One turn moves every row onto another: examples first, then more rows asked
j_956: [ 10  -6   5  -3 -13   2   2   4  -2  10  16 -16 -13]
j_82: [  8  -3  -7  -1 -11   4   5   4 -39   6  -3 -12  -5]
j_768: [ -7  -5  -4 -22 -14  -5  18  10 -23   0  26   2 -11]
j_915: [  2  -4   1  -9  -3  -2  22  20 -22  -1   2   5 -28]
j_817: [  8  -3  11 -12 -14 -19   0   6 -16   7   3  -2 -14]
j_178: [13 -6 -6 -2 -6  2  5 -4 -9 13 -9 22  5]
j_72: [  0   5  -8 -13 -23   3   5   2 -29   0  18   0   9]
j_706: [-11 -12  -3 -10   2  13  32  15 -16   3   8   3   0]
j_90: [-12   8 -19   3   6  -6  12  16  -9   2   7  10  -3]
j_836: [ 20   3 -23 -17   6   1  10   3 -16   1  -3   7   2]
j_100: [  9 -12  -1  11  -5  -8  -2  15  -5  15  10   5 -11]
j_868: [-12 -20  -9 -10   5   6  10   0  -3  -7   0  -1  10]
j_320: [-14  -8 -11   4  -7   2   5   5 -15  20   0  20  -8]
j_987: [ -3   0   0 -10   5  19  -1   4  -4   3  17  16   7]
j_398: [-10  -3  -5 -21  -7  -1  19  -7 -17  -3   3 -12  13]
j_226: [  8 -12   5 -19 -23   7  17  16  -9   4  -9  -3  -1]
j_33: [-11  -9  -6   1   4  -5  17   9 -23  13  14  -9 -20]
j_661: [  0   7  -9   7  -6  -4  15   0 -21   6 -16  -4 -13]
j_395: [ 24   2 -11  -3  -1  -8   0 -12 -13   1   9   1 -12]
j_919: [ -2 -12 -12  -4 -24  13  12  -9 -15   1  10   0 -21]
j_818: [  2 -25  -7  -1  -1   6  11   4 -10   3   8  24 -11]
j_935: [ 14   7 -11   5   0  -2  12  -6 -17  -3   4   1  18]
j_887: [ -1 -12 -12 -12 -17 -13  13  11   1  -8  -3   8 -17]
j_599: [ 10   8   0 -23 -13  10  17 -10 -12   8  20  -1  -2]
j_544: [ -4 -16 -19 -18  -6  -2  18  14  -7   8  -3   7  14]
j_197: [  2 -11 -11 -25   1 -14  -6   8  -3  -4   6   8  -8]
j_206: [  0  -1 -18  -5   7  -3   6  25 -28   1  16  -4   3]
j_726: [-14  -2  -9 -11  -6   8  10 -17 -11  -5  11   9 -16]
j_924: [ 12  -8   1 -29  -4   6   1  14 -17  10  -3  -3   8]
j_890: [ 11  -8  -4   1 -11  25   4   8 -14  10  21   8   3]

j_178 goes to j_706
j_817 goes to j_599
Now these:
j_868 goes to j_320
j_726 goes to j_661
j_924 goes to j_987

One turn moves every row onto another: examples first, then more rows asked
j_772: [-13  -9   4   7  -6 -17   2   4   5   1   0   5   5  11   1  -2  13   2
   9   4  -9  -9  -9 -18  -5  17   6   0  12  -2   7 -10   4  -4 -16   0
  20  16]
j_270: [ 12  -9  -7   9 -13  -1  -1   2   1  -6   7  -2   0 -16 -11   2  -1  -9
  -3   0   4   5   4  22 -11   9 -10  13 -11   8  24   5 -14 -10  -5   4
 -19  -2]
j_637: [ -9  -7   7  15 -10 -21   4   0   8  -3   5   8   0  10  -1  -4  12  -1
   9   3  -3  -5  -9 -17   0  14   3  -1  16   0   0  -6   7  -5 -14   3
  18  17]
j_577: [ -5  12  21 -16  -1  -4 -10  -1   4  -7  -1  12   9  16   8   0  12   8
 -12  10  15 -10  -9  -8   4 -11   0   3   5  -2   4   8 -13   1  -8  14
  16 -16]
j_625: [  9   2   1  -4   0 -13 -19   2   3 -10 -11  12  -6  22  -9   2  20  15
   7  21   5  -7  -1   3   2 -12  14   1  13  -7   2   4 -10   2   2  13
   5  -6]
j_406: [  7  -8  -9  -5   9   7  -4   6 -12   3 -21  -6  10  -1 -11  13   4  -3
 -11   2 -15  -6  15  12 -21 -15  -6   8  -5  -5   3  -2  -5  -4  -6   7
  -4  -6]
j_788: [  4 -13 -19   4 -14   0 -12   0  -1  -3  -3  -8   0 -11 -23 -15  -5  -9
   5 -14  13  13 -10   8  -2   0  -1   5 -10  15  13  10  -5  -2 -12  -1
 -12   5]
j_928: [  4   9 -16  -9   8  11  -6  -2 -11  -3  -3  -9  -1  -6   1   1  -9   4
  14 -23   7  16 -14   5  -9   4  -3  -6  -9   7 -10  18  -1  -5  -9  -9
  14  12]
j_202: [ -3 -14 -10  12 -10  13  -8  -6   5 -12  -7 -11   2  -5 -26 -17 -18  -6
   1 -18   8   5  -8   7   1   0  -1  -1 -11   6   8   6  -5   0  -8   0
 -12   0]
j_190: [ 11  -9   0  10  -5  -2   2  14  -2  -7   7  -1  -5  -1  -1  11   3  -6
  -9  12   4  13   9  18 -20   5 -14  15  -1  -1  20   3 -11  -4   5  12
  -9 -12]
j_384: [ -2   8  -7  -1   6  18  -1  -1  -5 -11   6 -12  -3   0   5  -1 -17   6
  13 -20   9  20 -16   8  -9  16  -6  -6  -9   1   1  15  -6  -3  -1  -7
  13   5]
j_168: [ -8   8  -9  -7  13  15   1   6  -3   4   6   5  -1  -5  13  14  -7  16
   9 -11   2   5  -8  20 -18  22  -6   1 -22   1   1   4 -10   3  -3   1
   6  -7]
j_847: [  0  14  18 -17  -2  -8 -12  -2   2  -3  -2  13   8  13   8  -1  17   4
  -9  11  16  -6  -8  -7   5 -14   0   5   6   1   2  10 -10  -2 -10  15
  15 -13]
j_19: [  3   8 -12   2   0  -5   0   2   1  -1  19  15 -13 -13   7  12  -9  16
   4 -14  17   8  -8  16 -10  11 -13   0 -12  13 -18  17  -7   3  -2   1
   5  -1]
j_103: [-15 -10   7  10  -9 -11   4  -2  12   2   7  10   5   3   3   1  11   3
   9   6   0  -2 -15 -24  -2  16   6  -5  16  -4   9  -7   1  -5 -14   5
  13  11]
j_258: [ -9   7  -3   3  15  16   0  -4   1   7 -10  10   0  -1  -5  16  -8   8
 -10 -10   1  -2   3   6  -8 -14  -7  -6  -6   1 -31   4   2   8  -5  15
   1 -14]
j_946: [ 12 -10  -4  15  -7  -9  -1   1   0 -13   1   4  -5  -4 -16  11  -9   3
 -22  -2   4  -7  15   6 -12 -20 -18   3   7   1 -15  10  -7   0   4   6
  -4  -7]
j_193: [-14  -9   4  11 -10 -14   2  -6  12   1   4  12   5   1  -1   1  10   3
   6   2   0  -8 -13 -28   1   7   5  -8  19  -2  -2  -5   3  -5 -16   3
  14  14]
j_916: [ -2  15  23 -12   0  -2  -8  -5   5  -6  -3  11   8  16   7  -1  13   2
  -9  11  16  -5  -8  -5   7 -12   1   3   6  -2   2   8  -9  -2  -9  18
  14 -15]
j_570: [  5 -12 -14  -5  -2   6  -6  -2  -5  -1 -12  -6  12 -16 -18   4  -5   0
  -7  -6 -12 -15   8  13 -14  -6  -5   7 -16   3  12   0 -13  -7 -11  -3
 -13  -1]
j_435: [ -5 -20 -19  -2 -10   5 -14   4   0  -7  -5 -10   6  -8 -24 -14 -13   3
  -1 -16   6   0 -10   2  -8   2  -1   4 -15   9  17   5 -12   3  -8  -8
  -7  -1]
j_463: [  7   3   6   2   0  -6 -16  -1   6 -13 -10  11  -7  24  -8   1  17  13
   7  20   5  -5   0   5   4  -8  14   0  13 -10   4   3  -9   1   4  15
   4  -8]
j_227: [ -1  13 -11  -1  14  14   1  -9  -3   4  -5   8  -2  -9   1  12 -10  12
   6 -20   2  -2  -3  17  -7   0  -6  -7 -17   5 -29  10   1   1  -9   3
   6   1]
j_175: [-13   0  -7 -13  14  11  -3  16  -4  13   1   8   2   0   9  19   2  13
  -3   3   1   8  -4   9 -24   9  -6   7 -14   2   4  -1 -10   9  -2  11
   2 -20]
j_265: [  5  -1   4  -1  -1 -11 -17   2   6 -15  -8  11  -7  24  -9   2  15  19
   4  20   6 -10  -1   2   1 -10  13   0  13 -10   3   3 -13   4   6  12
   6 -10]
j_622: [ 10 -10  -6  17 -12  -1   0 -10   5 -14   2  -1   0 -16 -22   1 -15  -1
 -14 -11   3 -12   8  13  -4  -9 -13   2  -7   5  -3   9 -11  -6  -3   1
 -15  -1]
j_515: [  0   3 -15  -6   2   5  -7   2  -6 -13  10  -6  -5  -6   1   0 -19  14
   7 -25  13  10 -15   0 -10   7  -9  -6  -7   7  -9  20 -10   0  -2 -13
  17   8]
j_695: [-16  -8   4   6  -5  -7   3  -6   9   6  -2   8  10   2   0   2  13   1
  10   4  -6  -6 -12 -25  -2  10   9  -7  15  -5   3  -9   4  -7 -19   4
  13  13]
j_999: [-13  -8   7  13  -5 -15   4  -2   8  -3  -3   5   4  12  -4  -4   7   2
   7   1  -9 -13  -7 -19  -1  10   5  -5  14  -4  -3  -9   6  -4 -15   2
  21  16]
j_256: [  1   5  -6   7   0  -7   0   8   2   5  17  18 -14  -7   4  17   1   5
  -7  -1  22  18  -3   9 -11  -1 -14   6   0  13 -17  14  -4   8   1  16
  -2 -14]

j_202 goes to j_928
j_193 goes to j_999
j_847 goes to j_265
Now these:
j_227 goes to j_570
j_406 goes to j_175

One turn moves every row onto another: examples first, then more rows asked
j_669: [  4  27 -13   1  -4   1   1   8  10  -5  -6  -2   2 -20   4  -3   4   1
  15  17  16   4 -14  -7  12   2  12   2   8  -7   3   6  -7  -8  14  14
  10   7]
j_927: [-13  14  -1  10  29  20   9  -4   5   3 -11   5   2  23 -11   4  -2  -9
  -5 -13  -6   9   5  19 -17   5  21  14   8   0  -8  14  11  -6   7   7
  19 -11]
j_503: [-18  12  -1  20  19  12  20   1   9  -9 -11   2   0  23  -7   5 -10 -10
  -4  -5 -12   2   2  12 -25   3  14   8   7   8 -22   1  22   1  14   6
  13  -6]
j_199: [  3  12   1   6 -12   7  -1   1   2  -5 -11  17  -5 -24 -17   2   0  -3
  -3  15   8  -7  10 -17   0  10   2  10 -14  -6  -1 -12 -10  -5  -3  -7
  28  11]
j_863: [-15   5   4  15  17   9  25  -4   5  -1  -9  -1  -1  20  -9   0 -12  -7
  -2  -2 -15   3   1  16 -17  -1  17   8   8  12  -7   7  27   3   4   3
  24  -8]
j_807: [  2  11  -4   5  -2   6 -13  14   6 -21   3  19  -4 -14  -9   4   2  -7
   6  11   1  -4  -5 -16  -2  12   4   7  -1 -12   7   0  -1 -10   2 -21
   0  -1]
j_243: [ 11  11 -15  12   0  -1   2  -3  -1 -11  15   0 -17 -21  -1  -6  14   7
 -13  -3 -14  -4  -9 -15   0  -8   4  14   1 -16  -4  -5  -9  -5   8   9
   0   3]
j_536: [ -3  18 -13   8   0  -2  -6   7   9 -30  12   7  -5 -10   4  -7   9  -7
  13  10   5  -5 -17 -17   0   6  11   9   0  -8  13   2   8  -5   4  -4
  -7  -3]
j_665: [  2  18  -7  19 -11  -2  11 -12   0 -10   2   5 -13 -27  -8 -16  -3   9
  -2  14  14  -3  -2 -13   2   2  11  16  -8  -3   5 -14  -4   2   2  13
  26   9]
j_465: [ -7   7 -20   4  -4   6  14 -21   0 -19   8 -14  -3 -17  -2   0  24   2
   8  -1  10 -13  -5 -10  -5   3  19   0  -3  -9   4  -8   8  11   9  20
  10   0]
j_730: [ -1   0  -6   7 -10   3  18 -20 -14 -11   3  -7  -6 -30  -9   1   7  12
   0  -1   9  -8   4  -8  -3   4   9   1  -2  -2   7 -14   1  11   9  15
  26   4]
j_512: [-18   6   1  17  21  15  21  -4   9  -2  -7   5   5  20 -13   4 -13  -9
  -3  -1 -17   6   2  17 -19  -1  20   6  10   4 -10   7  22  -3   6   1
  22 -10]
j_803: [  5  24  -9  -6  -6   1  -1  13   9  -4 -14   0   2 -18   3   3   7  -5
  14  17  15  -3 -13  -8  11   9   6  -1   3  -6   0   9  -5 -10  10   6
  12   5]
j_436: [  1  14 -24   5   6  14   3  -8  -2  -8   1 -10   4 -16   6 -15  16   4
  -3   5   8 -11  -3 -20  13  11   9  -3  12  -3  14   7   3  -3 -10   5
  12   2]
j_354: [-19   6   2  15  21  14  23  -2   8  -4  -4   2   3  21 -10   1 -10  -9
  -1  -2 -18   3   3  16 -19  -2  19   8   8   9  -8   6  24   1   6   3
  22  -6]
j_291: [  6   6   2  14  -7  -4  -4   6  -7 -14   5  18 -12 -26 -11  -6 -14   7
   2  10   4   3  -2 -14   1   7  -1   9   3  -2  13  -6  -3  -5   4 -14
  11   2]
j_120: [  0  18 -13   0  -4   9  -6   2  15 -14 -11   8   0 -10  -9   4  18 -17
   6  15   9 -15  -7 -19   0  12   7   7 -16 -17  -5  -3   2  -8  -6  -5
  12  -1]
j_895: [-13  10   3  20  18  12  20  -1   6  -4 -15   8  -2  20 -11   8 -16  -9
  -5  -5 -11   5   4  13 -22   6  14   7   9   1 -24   4  20  -1  14   2
  16 -10]
j_627: [ -1  24 -22  12  -4   2   4 -12  13 -20   1  -4  -7 -12   2 -15  14  -6
   8  14  14  -9 -15 -16   3   2  18  11 -10 -12   3  -6   6  -2  -2  17
   9  -2]
j_69: [  3  25  -7   4  -9   0   6  13   5  -4  -6   2   1 -25   0  -1   0   5
  13  18  15   4  -7  -6   9  -1  12   6   7  -1   3   1 -13  -5  16  12
  17  15]
j_43: [-18  16  -3  13  24  16  15  -3   5  -2  -4   0  -1  26  -6  -2   1  -7
  -2 -11  -4   7   6  18 -18  -1  25  20   8  10  -4  10  14   1   7  13
  17  -3]
j_985: [-14  12   3  20  16   6  25  -2   4 -11 -12  -1  -5  22  -5   1 -14  -7
  -3  -7  -6   2   0  12 -20   5  13   8   7  11 -19   1  25   5  12   7
  16  -7]
j_346: [ 14   7  -5   1  -3   0  -2  10  -3 -11   5   0 -16 -18  -1   1  18  -2
 -13  -5 -14 -11  -5 -18  -3   0  -6  10  -6 -10  -6  -5  -7  -5   1  -3
   2   7]
j_750: [  5  22  -1  -4 -12   1   2  20   5  -3 -11   5   2 -24  -2   4   2  -1
  13  18  13  -1  -4 -10   9   5   3   4   2   1   1   1 -11  -6  11   3
  17  15]
j_671: [ -7   9   7  10  23  16  12  -4  -2   9 -16   5  -4  21 -10   1  -8  -4
  -8 -14  -3   8   7  18 -15   7  12  12   5   8  -5  14  12  -3   2   3
  27 -11]
j_496: [ 15   9 -14   4  -1  -1  -3  -1   0 -11   7  -2 -17 -16   3  -3  19   0
 -11  -3 -12  -9 -13 -17   1  -1   0   9  -3 -19  -6  -1  -2  -9   3   3
  -3  -4]
j_510: [  0  -4  -2  -2  -8  11   5 -12  -9  -5  -8   5   1 -26 -20  18  12   3
  -1   1   3 -10  12 -10  -6  14   4  -4  -6 -14  -2 -10  -5   3   5  -2
  23   2]
j_995: [-12   9   4  20  16   8  23  -3  -1  -3 -15   3  -6  18 -11   3 -18  -4
  -8  -7  -9   6   2  13 -21   6  11   6   9   8 -21   2  22   3  12   6
  20 -10]
j_740: [-13   4   6  16  20  11  22  -5   4   2 -11   2   1  19 -10   2 -15  -8
  -3  -2 -16   4   2  17 -17   1  16   5   8   8  -9   8  25  -1   5   0
  25 -11]
j_312: [  2  14  -7  16  -5  -7   2   0  -4 -22  13   3 -13 -19   3 -18  -6   7
   7   9   8   0 -16 -14   3   1   8  11   5   3  18  -4   5   3   7   2
   3   1]
j_472: [-15  14  -6  13  21   8  20  -6  14   0 -11  11   5  21  -9  12 -11  -4
  -5  -8 -12  10  -5  14 -22   8  18  15   4   6 -12   7  17  -5   8   7
  23  -9]
j_207: [ -6   2 -17  -7  -1  15   0  -9   3 -17  -2  -2   6 -15 -11  17  29  -9
   6   0   5 -15   2 -13  -6  12  14  -4  -9 -19  -4  -4   3   0   6   4
   9  -2]
j_462: [ 11   9  -6   9  -4   0   3   7  -4 -11  13   3 -14 -23  -5  -1  13   5
 -13  -1 -14  -7  -1 -14  -3  -5   0  14  -2  -9  -5 -10 -13  -4   5   3
   5  13]
j_429: [ -3  12 -19  -2   5  17  -1   5  -1  -9  -3  -4   9 -14   3  -5  21  -4
  -3   4   4 -16   7 -22   9  13   4  -1   6   0  12   7   0  -3 -14  -6
  11  10]
j_783: [-12  11  -2  10  19   5  21  -5   9   2 -15  11   1  18  -9  11 -15  -1
  -9 -11 -10  10  -4  14 -21   9  11  14   2  11 -11   8  20  -2   5   4
  27 -10]
j_538: [-19  16  -5  12  21   4  24  -6  12  -4  -8  10   4  21  -7   9  -9  -3
  -5  -9 -10   8  -4  14 -23   5  17  17   2  15  -9   5  19  -2   9  10
  23  -5]
j_150: [ -4  11 -15   4   3  19   1   4  -4  -5   2   5  10 -22  -8  -3  13   4
  -6   7   3  -9  17 -20   7  10   4   2  10  -2  11   0 -11  -2  -9  -7
  20  17]
j_242: [  0  12 -21  11   4  15   4  -9  -8  -2   7  -1   5 -25  -2 -15   5  13
  -7   5   7  -4   7 -18  12   4  10   1  14  -3  13   2  -8  -2  -4   4
  18   7]
j_549: [-16  13   0  12  18   2  26  -4   8   0 -11   8   0  18  -6   8 -11  -2
  -7 -11 -11   8  -3  13 -21   6  15  18   3  17  -9   6  20   0   6   9
  26  -5]
j_464: [-12  12   7  11  20  11  20  -2  -3   4 -10  -1  -6  19  -5  -5  -4  -5
  -6 -13  -2   8   8  18 -17   1  15  17   6  19   0   9  15   6   4  10
  25  -3]

j_895 goes to j_995
j_243 goes to j_496
j_549 goes to j_538
Now these:
j_863 goes to j_354
j_627 goes to j_120
j_207 goes to j_510
j_429 goes to j_150
j_69 goes to j_669
j_43 goes to j_927
j_807 goes to j_291

